The same turns and mirrors carry the whole set onto itself, and each row onto the other rows of its family. Which rows share a family with each named row? Give them in list order.
These 30 rows form 5 families of 6 rows each.
j940: -28.0  17.5  -21.7  7.9  -31.0  2.9  16.1  -7.5  -33.8  0.2  -7.0  -16.9  19.1  10.5  -7.6  11.4  2.3  -2.1  9.8  -14.0  -11.3  1.8  -50.1  5.1  -17.1  21.0  -14.8  -43.9  8.7  -8.6  -9.8  -31.5  32.3  5.3  -6.3  -20.7
j725: -22.7  -4.9  8.9  27.3  5.9  16.3  -15.1  -15.6  14.5  -17.7  2.1  -9.9  9.2  30.9  -10.2  -22.0  -9.4  -6.7  25.9  14.8  3.7  4.8  -18.6  23.7  -22.7  -17.2  -0.4  25.3  -11.5  38.3  -38.0  -11.4  -19.4  -40.8  13.9  -28.6
j617: -8.5  10.1  -17.6  -10.7  -3.5  -16.7  -34.4  4.6  36.0  -27.4  -15.6  -7.9  44.1  -4.1  -3.3  -18.4  -12.9  5.9  -10.1  10.2  -35.3  13.5  3.9  11.0  -5.3  -24.8  -16.9  -33.9  20.7  -10.4  -43.2  15.6  7.7  -4.7  1.1  21.9
j104: 33.7  7.7  35.0  -4.2  27.4  10.1  -1.7  12.6  18.1  -23.1  -7.5  6.9  -15.7  -20.3  10.1  -24.1  18.9  11.6  -8.8  -2.5  -10.3  -2.3  5.7  -19.7  -0.5  -9.1  9.3  29.5  10.6  1.6  20.3  20.5  -25.4  2.0  11.3  -13.6
j380: 5.1  11.8  -16.5  -12.7  -3.3  -24.6  -25.7  17.8  24.7  -33.2  -11.0  -13.8  36.3  -0.6  -4.1  -13.4  -0.5  5.6  -11.6  -8.2  -57.1  16.0  0.0  6.8  -14.8  -19.3  -5.2  -29.9  13.8  -19.6  -43.1  11.3  2.2  0.6  -6.9  30.7
j181: 13.7  -5.5  -15.9  2.4  -11.0  35.8  17.6  -3.8  11.4  -4.2  28.4  9.1  2.3  -5.7  19.9  5.7  4.7  -10.3  14.6  0.2  -3.4  -14.4  -21.5  51.5  -7.6  26.4  -15.4  10.2  -29.1  -17.1  38.1  -28.0  -22.9  -8.4  -32.4  -17.4
j95: 16.5  1.4  -1.4  10.0  0.9  35.6  14.7  -12.7  -1.0  0.4  33.9  19.3  -0.2  -7.1  28.8  -0.2  -10.8  -16.5  8.5  -10.4  -12.3  -28.5  -19.1  49.8  -12.9  25.3  -21.1  11.8  -23.4  -14.6  36.5  -15.6  -18.7  -9.5  -16.8  -16.6
j547: -15.5  13.7  -7.9  -13.3  -5.6  -21.0  -29.7  12.5  30.1  -23.9  -19.0  2.4  45.3  -2.2  -7.3  -8.7  2.7  14.7  -9.2  -4.5  -36.4  2.1  8.7  4.1  -6.4  -12.9  -2.8  -36.6  16.1  -19.2  -52.5  5.7  3.8  -6.6  -7.8  30.5
j98: 17.1  -10.6  -3.7  -4.4  -4.3  -4.7  -13.0  4.4  -0.9  15.4  -34.7  -8.7  1.9  -28.8  -1.3  27.0  34.7  -20.8  -20.8  2.1  -23.6  -62.4  -1.7  1.0  -26.0  8.4  -27.3  -13.0  30.3  -13.7  21.8  0.5  15.3  3.3  -4.2  -4.5
j656: -21.9  15.2  -17.7  13.3  -25.1  -9.8  19.0  -14.7  -26.9  4.0  -12.5  -13.9  14.9  7.4  -10.8  9.7  6.0  -8.5  19.4  -14.8  -8.8  16.6  -40.1  -5.4  -27.9  9.5  -14.3  -42.4  -2.9  -1.7  -22.0  -34.7  29.8  0.3  -10.3  -27.8
j650: 24.6  11.4  34.8  -4.0  33.1  14.2  -8.8  20.5  14.5  -22.5  1.6  12.3  -5.8  -2.2  -5.7  -30.8  14.7  6.6  -17.6  -1.9  -21.2  -5.7  5.2  -18.5  10.3  -0.3  19.7  22.4  8.4  0.7  15.6  17.8  -28.2  0.5  9.6  -2.2
j801: 21.5  -10.3  -20.0  -11.4  5.8  -5.8  -17.2  8.8  0.6  15.7  -34.3  -24.9  4.2  -31.3  4.2  13.6  34.6  -19.9  -16.0  4.8  -36.5  -60.5  -7.1  6.1  -32.8  -2.3  -18.0  -5.6  25.4  -17.8  9.9  2.5  8.7  -0.4  -14.3  -9.2
j530: 10.7  -1.2  -20.0  -4.5  -9.5  -15.7  -7.3  3.0  6.0  17.8  -27.4  -19.6  2.0  -28.6  14.6  34.2  35.9  -2.8  -8.3  -0.2  -24.9  -59.1  5.7  -1.5  -30.1  -4.4  -22.1  -19.3  27.7  -13.2  17.5  9.6  17.2  -1.1  -13.7  -5.6
j780: 19.8  1.6  18.5  -1.3  30.9  15.1  -6.3  1.1  12.4  -19.9  3.5  8.8  -1.6  -14.5  -11.4  -37.4  3.6  23.5  -10.3  -5.9  -21.7  -8.8  -2.4  -24.2  13.0  -20.3  5.2  34.3  7.3  2.0  30.8  25.8  -16.2  7.4  13.3  -9.3
j110: 19.9  -17.8  -10.4  6.6  -5.4  38.0  12.8  -16.9  7.0  5.1  27.5  7.2  7.3  -3.8  22.7  5.0  -11.8  -20.3  12.8  -9.0  -5.9  -21.3  -1.4  44.3  -14.0  17.3  -11.2  8.3  -21.1  -14.4  44.6  -26.8  -14.7  -7.4  -26.0  -17.6
j26: 20.5  -0.7  -8.8  15.9  -21.3  38.4  12.2  -16.7  -2.2  5.3  33.7  11.8  -5.3  -21.3  17.7  4.4  -4.9  -13.7  16.2  -14.7  -18.8  -19.2  -18.7  30.9  -9.3  16.9  -21.2  10.6  -24.2  -9.6  40.4  -19.3  -14.4  -8.2  -30.2  -19.1
j891: -28.6  8.9  15.2  15.3  8.8  25.2  -16.9  1.3  6.0  -15.2  0.0  -4.4  25.8  41.3  6.4  -24.1  -4.2  -19.7  16.2  -2.8  -14.5  10.0  -18.3  29.9  -22.9  -12.6  4.5  8.5  -5.0  34.5  -41.9  -7.3  -20.2  -38.5  9.7  -35.5
j797: 7.0  -16.8  -16.0  16.0  -7.9  22.8  22.4  -23.4  0.6  -1.3  33.9  11.1  10.7  -10.9  14.7  12.1  -7.3  -12.6  23.6  -7.4  -6.5  -21.4  2.4  44.4  -15.4  14.3  -23.4  17.2  -16.9  -17.1  42.0  -14.3  -16.5  -9.2  -13.4  -13.0
j720: 13.7  -28.1  -18.9  5.1  -1.1  -9.2  -7.1  3.9  -3.8  16.4  -29.0  -20.9  1.8  -39.5  5.0  26.1  20.1  -17.3  -8.7  -3.3  -34.8  -53.0  0.2  -7.7  -22.0  -9.2  -22.8  -11.1  28.6  0.5  18.1  -6.8  23.9  -5.2  3.3  0.2
j339: -2.9  0.1  -22.1  -2.7  6.6  -21.4  -23.7  13.5  34.9  -22.9  -10.5  -1.5  41.7  4.5  0.2  -12.1  -12.4  16.6  3.5  7.3  -32.0  -0.5  4.7  -8.1  1.7  -33.0  -14.1  -39.1  5.9  -8.1  -42.6  11.7  13.8  -12.5  -4.9  25.8
j74: -7.0  25.9  -11.3  -12.7  -9.5  -17.8  -32.7  9.8  38.8  -35.1  -7.3  -3.1  35.5  -9.7  -1.3  -7.6  -5.1  21.6  -4.2  -8.8  -37.5  12.0  1.1  -9.2  -9.5  -21.8  4.3  -24.5  22.1  -1.3  -42.4  5.6  1.3  -10.6  -7.3  26.5
j157: -28.4  -1.0  16.0  15.9  6.0  13.5  -16.1  0.9  16.9  -16.0  2.6  -12.0  9.0  37.6  6.0  -11.7  8.7  -17.0  8.1  -5.0  -10.3  17.5  -20.7  48.0  -24.2  -15.4  0.5  13.5  -9.0  36.9  -33.0  -14.0  -28.4  -35.3  1.2  -27.4
j897: 20.7  -1.9  26.8  -6.1  37.1  18.4  -9.0  10.3  7.5  -11.2  -1.4  5.8  -6.7  -14.0  2.4  -43.0  5.3  11.0  -13.6  0.1  -21.3  4.1  9.7  -10.5  11.6  -16.4  15.3  24.1  16.3  -7.6  26.7  15.6  -27.7  10.2  5.3  -11.0
j276: -24.9  9.4  -16.5  5.7  -20.6  -13.0  13.0  -20.7  -20.5  1.4  -3.4  -21.7  13.2  15.6  -18.8  5.4  -5.7  1.1  2.5  -14.7  2.4  14.3  -45.7  6.4  -23.3  12.2  -14.8  -44.7  1.5  -7.6  -4.1  -40.3  33.5  8.8  -10.0  -12.7
j25: -26.9  18.7  10.9  25.6  4.0  11.4  -16.1  -2.8  13.2  -7.8  15.5  0.0  16.4  34.8  4.9  -27.0  3.1  -21.5  20.6  -7.4  -14.5  10.9  -12.1  27.1  -21.4  -23.7  -1.3  17.4  -19.4  34.9  -30.4  4.4  -25.6  -39.5  -5.0  -34.5
j806: -22.6  1.9  -14.8  20.0  -26.7  -13.7  20.8  -7.2  -24.5  5.0  0.6  -17.0  21.7  15.8  -22.0  11.6  -12.3  9.9  17.8  -12.8  -0.1  12.2  -49.7  -1.6  -17.2  1.5  -9.5  -38.9  15.6  -3.5  -0.2  -39.2  27.0  -4.5  -16.6  -15.4
j18: 31.6  5.1  31.6  -8.8  27.2  16.3  -5.5  32.4  14.5  -20.2  -9.4  5.7  -8.8  -10.9  -7.5  -41.0  18.2  5.9  -20.7  -0.4  -32.0  2.5  -6.1  -10.6  1.3  -14.1  4.5  13.1  13.4  0.1  24.5  23.5  -28.0  7.8  5.1  -22.3
j508: -20.2  11.3  -18.5  -1.1  -21.5  -5.3  15.7  -15.8  -23.7  -3.6  -12.9  -22.9  21.6  24.5  -18.8  17.6  14.3  -2.8  7.5  -15.3  -6.3  15.2  -54.8  8.9  -24.6  17.6  -4.0  -27.7  7.0  -5.3  -6.3  -36.3  25.5  9.1  -16.3  -23.6
j230: -37.2  -0.7  8.7  19.7  0.2  24.1  -17.6  -3.1  12.7  -16.7  1.5  -15.5  12.4  36.6  -3.1  -31.2  -0.9  -20.9  11.6  7.1  -2.8  14.2  -8.5  29.6  -12.6  -17.4  6.2  18.9  -10.3  37.3  -28.2  -11.3  -24.1  -29.0  14.7  -29.7
j526: 24.5  -9.1  -15.1  0.6  7.0  -11.6  -9.3  0.9  -4.9  21.9  -25.3  -31.4  -0.3  -28.2  2.3  20.1  18.4  -23.0  -18.4  12.0  -33.2  -53.1  -6.2  -3.6  -26.4  1.8  -17.0  -17.3  33.4  -9.7  24.8  1.3  20.5  -1.4  -3.0  -1.5

The rest of the family of j95: j940, j547, j98, j650, j891
The rest of the family of j157: j380, j181, j801, j18, j508
The rest of the family of j276: j617, j110, j897, j230, j526

